In the rows, zero is written as 128.
One turn sends every row of this set to another row. A few are shown first. Where does it send the rows asked after them?
vasat: [150 134  88  93 123 173 117 157 133  98 138 139 144 125 143 120 128 133
 134 152 176 156 140 121 131 137]
luno: [125 158 135 122 141 140 110 170 118 117 121 162 152 118 119 117 110 130
 155 130 143 135 104 118 104 142]
Fidu: [140 122  83  98 131 176 118 137 152  99 140 127 148 120 151 124 129 125
 133 152 167 156 139 125 121 134]
puman: [158 139  90  92 126 175 118 160 131 103 141 138 149 123 132 115 125 129
 131 152 175 149 138 115 131 136]
nuna: [142 121  90 103 131 179 125 140 156 101 139 129 152 116 147 118 133 131
 127 152 169 156 137 126 126 125]
Riv: [144 121  93  96 138 176 120 145 147 101 135 141 147 123 134 118 133 127
 148 150 185 154 138 141 122 119]
sobi: [151 132  95  97 123 176 117 165 134  99 138 137 150 124 133 121 126 131
 138 155 177 153 139 117 137 133]
ziri: [107 130 135 125 141 120 113 141 145 140 141 136 164 129 111 114 116 123
 143 129 148 131 119 137 105 140]
saf: [113 122 129 124 148 116 113 134 143 128 141 146 153 123 132 115 119 111
 136 135 137 147 110 128  88 129]
Nabef: [108 136 134 124 140 124 100 143 161 126 134 142 154 127 125 121 116 105
 141 128 137 147 121 140  98 129]
Melun: [125 151 142 113 140 135 109 156 120 129 124 162 139 114 118 116 115 131
 145 124 147 129  94 131 110 142]
Bip: [126 141 140 116 141 139 117 158 116 137 124 161 137 125 113 112 106 133
 138 126 151 131  98 136 107 142]
sef: [142 127  87  91 135 172 114 147 144 104 137 139 145 127 141 125 130 127
 152 152 185 156 136 142 118 127]
Muz: [110 136 129 128 152 125 104 148 148 122 124 137 159 124 119 117 117 115
 154 131 141 143 119 132  84 131]
volur: [126 157 136 122 132 141 109 155 118 128 120 162 147 122 119 116 110 116
 152 128 145 135  94 135 106 140]
Nopa: [122 158 139 115 135 142 106 164 127 118 125 172 143 125 120 120 109 118
 149 122 143 136 105 135 116 139]
Biv: [143 124  92  92 135 176 123 148 151 108 132 142 146 127 137 117 131 125
 151 155 186 151 136 143 114 122]
bap: [154 129  93  93 122 176 123 163 134 101 140 141 146 125 132 113 127 126
 134 154 179 153 137 118 130 133]
Til: [121 139 142 129 126 124 119 143 128 137 123 144 143 105 141 115 114 123
 127 135 134 127 125 104 115 139]
rar: [153 135  88 100 124 175 120 162 135 107 136 138 149 119 139 123 129 128
 131 155 181 152 132 124 137 128]
gaz: [118 145 133 139 130 132 119 149 136 124 120 138 158 108 145 118 112 123
 135 138 126 134 128  99 104 141]
visal: [143 127  88  98 130 181 124 141 157 102 139 127 154 123 146 122 131 124
 128 151 171 154 138 126 123 128]
nani: [124 147 136 112 142 127 117 156 119 125 128 174 146 126 126 112 117 130
 143 131 149 142  97 136  97 134]
Rukap: [112 120 134 125 147 123 112 138 146 143 133 133 147 127 120 113 111 120
 131 131 145 140 114 138  92 134]
fel: [120 140 126 121 124 129 132 136 136 135 120 144 141 111 155 112 103 128
 120 121 137 131 126 108 117 136]
Vir: [152 133  93  95 124 179 122 157 137 103 141 137 151 126 140 121 128 126
 135 152 181 153 139 119 132 129]
Raz: [128 150 128 105 134 135 113 161 120 130 137 159 141 123 124 114  99 134
 139 111 157 138  90 128 115 137]
Kida: [128 147 128 122 132 137 126 139 117 123 119 144 161 109 127 125 104 121
 135 123 130 117 119 105 128 136]
kirar: [120 145 138 132 119 132 115 148 137 127 129 151 150 112 147 121 108 110
 129 134 127 135 130 103 123 139]
muda: [114 136 129 130 137 124 104 136 148 129 127 132 154 127 117 114 119 102
 139 131 135 144 112 136  90 134]
figud: [143 121  87 101 128 182 125 141 159 104 143 127 152 117 149 120 130 124
 127 154 167 153 130 122 121 131]
vanu: [113 134 136 132 129 131 129 136 130 138 129 145 157 116 133 113 110 124
 135 132 134 117 129 112 122 147]
Zemo: [152 129  95  99 125 177 121 159 134 100 142 140 148 119 136 116 129 133
 135 152 180 155 136 120 136 127]
fas: [114 121 123 113 146 114 110 135 147 134 136 133 142 129 122 111 105 109
 142 116 155 141 123 134  98 125]
seren: [125 158 129 107 140 128 115 155 128 123 117 149 165 127 103 121 113 132
 140 116 149 132 108 142 111 132]
dofib: [112 128 136 121 146 116 103 138 150 133 132 133 148 119 116 115 122 116
 137 128 143 140 115 133  94 134]
lukos: [138 124  88 103 131 181 120 142 161 100 138 124 155 118 146 126 131 130
 131 154 164 154 135 124 126 132]
disa: [144 126  86 101 134 179 122 134 158 108 142 124 154 115 151 123 128 125
 129 154 163 149 135 122 118 132]
gemal: [124 130 138 131 128 132 126 143 123 142 127 143 142 114 139 112 104 126
 118 136 134 129 122 106 115 143]
Viv: [117 151 137 118 136 139 122 154 124 131 129 159 155 125 112 111 112 137
 140 122 144 122 104 133 118 152]
debot: [147 132  91  90 140 171 115 146 148 112 133 139 149 127 135 121 129 126
 152 154 187 149 141 145 113 124]
maf: [143 124  81 104 132 176 124 142 155 104 132 126 150 118 144 123 134 121
 123 153 168 152 139 129 127 127]
gef: [141 125  93  94 139 178 117 147 150 104 128 140 148 126 134 125 129 126
 155 154 183 151 140 143 121 123]
kasul: [116 135 128 125 138 116 115 133 146 139 131 125 176 117 126 131 112 118
 144 129 145 133 122 128 107 121]
zoga: [126 137 134 126 131 123 128 145 118 122 128 160 145 116 144 109 114 120
 122 137 128 137 122 102 109 139]
Pebi: [146 127  91  91 136 181 121 146 147 104 134 140 149 129 137 122 131 121
 148 150 185 151 137 138 121 123]
beni: [125 149 136 138 116 129 119 146 126 133 119 144 152 115 141 114 112 112
 129 139 131 135 123 106 112 140]
nuz: [145 124  85  97 139 176 117 148 145 107 134 138 146 123 132 126 131 117
 147 152 184 150 132 143 125 121]

Biv turns into figud
fas turns into fel
Now find these:
nani turns into saf
seren turns into kasul
disa turns into puman
Vir turns into Pebi
Til turns into Melun
ziri turns into vanu
kirar turns into Nopa
beni turns into volur
Bip turns into Rukap
gaz turns into luno
sef turns into Fidu
nuz turns into maf
sobi turns into gef
Riv turns into nuna

One turn sends every row of this set to another row. A few are shown first. Where does it send the rows asked after them?
fip: [121 140 116 144 138 122  96 122 107 115 129 129 147]
Pimo: [122 122 102 140 128 108 108 116 110 113 129 128 137]
Letu: [116 119 114 143 139 118 111 121  97 108 123 142 136]
Divo: [132 147 133 125 130 141 143 140 153 124 118 131 142]
dun: [123 132 112 145 136 117  99 119 112 121 122 142 145]
midu: [135 142 139 113 126 117 130 113 131 151 138 131 123]
Soke: [122 131 139 124 139 146 158 145 132 108 118 135 132]
kula: [131 142 111 132 126 148 155 139 137 142 129 124 120]
fopeb: [125 134 115 133 131 152 163 142 126 134 128 127 115]
metog: [125 138 155 118 141 130 136 121 113 142 130 148 120]
fus: [125 124 140 111 130 117 149 115 112 134 140 129 110]
Kivo: [128 144 121 136 134 156 155 143 131 141 124 134 121]
supa: [114 129 118 143 141 123 107 124  94 105 129 129 139]
Met: [128 130 122 118 122 132 159 137 145 112 127 115 130]
zukev: [120 131 108 140 131 114 106 118 104 109 134 117 139]

Kivo turns into kula
Met turns into Soke
Now find these:
zukev turns into supa
Pimo turns into Letu
metog turns into midu

One turn sends every row of this set to another row. A few are shown first. Where does it send the rows asked after them?
zulag: [140 125 156 126 131 111 109 135 136 120 113 138 134 151 126 118 132 116
 120 107 133 148 113 136 123 129 135]
Famat: [120 150 120 109 138 123 135 109 134  98 119 119 120 131 132 135 128 146
 124 150 121 135 112 122 112 147 125]
zopam: [132 121 145 114 124 105 120 137 139 119 120 152 129 136 108 117  90 104
 128 140 127 131 125 138 127 132 112]
lupog: [ 98 112 153 103 129 147 137 138 147 128 123 136 118 131 122 111 133 115
 123 134 142 108 137 132 142 148 124]
mif: [109 129 137 119 131 154 116 137 132 123 117 171 138 132 155 126 140 150
 145 113 126 117 129 133 135 130 121]
liko: [112 134  91 115 134 120 139 104 138 116 119 140 131 129 116 135 105 113
 131 152 131 111 127 149 127 122 127]
numip: [146 132 125 136 122 129 111 106 131 133 114 108 137 128 128 113 112 114
 159 135 122 119 133 119 119 112 113]
Sopeg: [134 130 133 129 120 154 120 102 112 103 101 132 129 142 143 138 134 143
 157 122 135 127 132 125 131 114 109]
tulev: [113 123 118 135 125 142 120 136 133 122 116 170 124 119 124 136 118 116
 126 147 120  94 140 148 143 130 108]
vizud: [126 134  99 115 125 165 162 123 119 129 120 133 134 125 134 126 116 121
 122 133 127  98 137 127 128 132 113]
gatan: [137 127 112 149 111 152 135 125 123 138 130 146 133 133 121 125 127 110
 118 114 116 142 118 151 131 110 122]
mapod: [120 131 129 128 134 129 107 141 151 153 129 148 147 117 139 101 117 120
 148 127 114 107 129 127 122 128 125]
kad: [108 101 125 136 134 134 129 129 135 133 155 149 133 138 123 131 118 106
 124 139 145 123 131 147 134 107 138]
madof: [132 130 137 112 127 118 106 119 125 128 128  92 136 134 138 133 138 142
 132 123 128 150 135 120 130 130 121]
sinib: [115 131 113 116 128 164 145 125 127 127 124 114 130 138 125 131 156 155
 110 126 129 126 134 130 141 122 124]
Delet: [129 133 143  93 146 124 138 131 131 111 104 124 136 141 139 118 120 126
 126 125 143 103 132 113 122 153 125]
Palo: [131 161 111 104 139 117 111 141 134 120 116 128 134 112 130 130 105 129
 129 148 116 117 143 120 122 133 115]
bedeb: [151 139 105 128 124 123 128 123 119 119 122 129 142 143 111 137 113 145
 116 135 114 149 121 135 127 107 112]
lipo: [115  91 142 142 113 145 115 115 123 129 128 134 125 140 131 139 151 129
 128 123 132 127 133 149 149 127 116]
peta: [115 118 153 131 138 137 124 135 131 113 155 129 120 141 138 130 143 140
 118 138 136 149 117 121 121 133 135]

mif turns into Sopeg
Delet turns into vizud
sinib turns into bedeb
Now find these:
liko turns into kad
madof turns into Palo

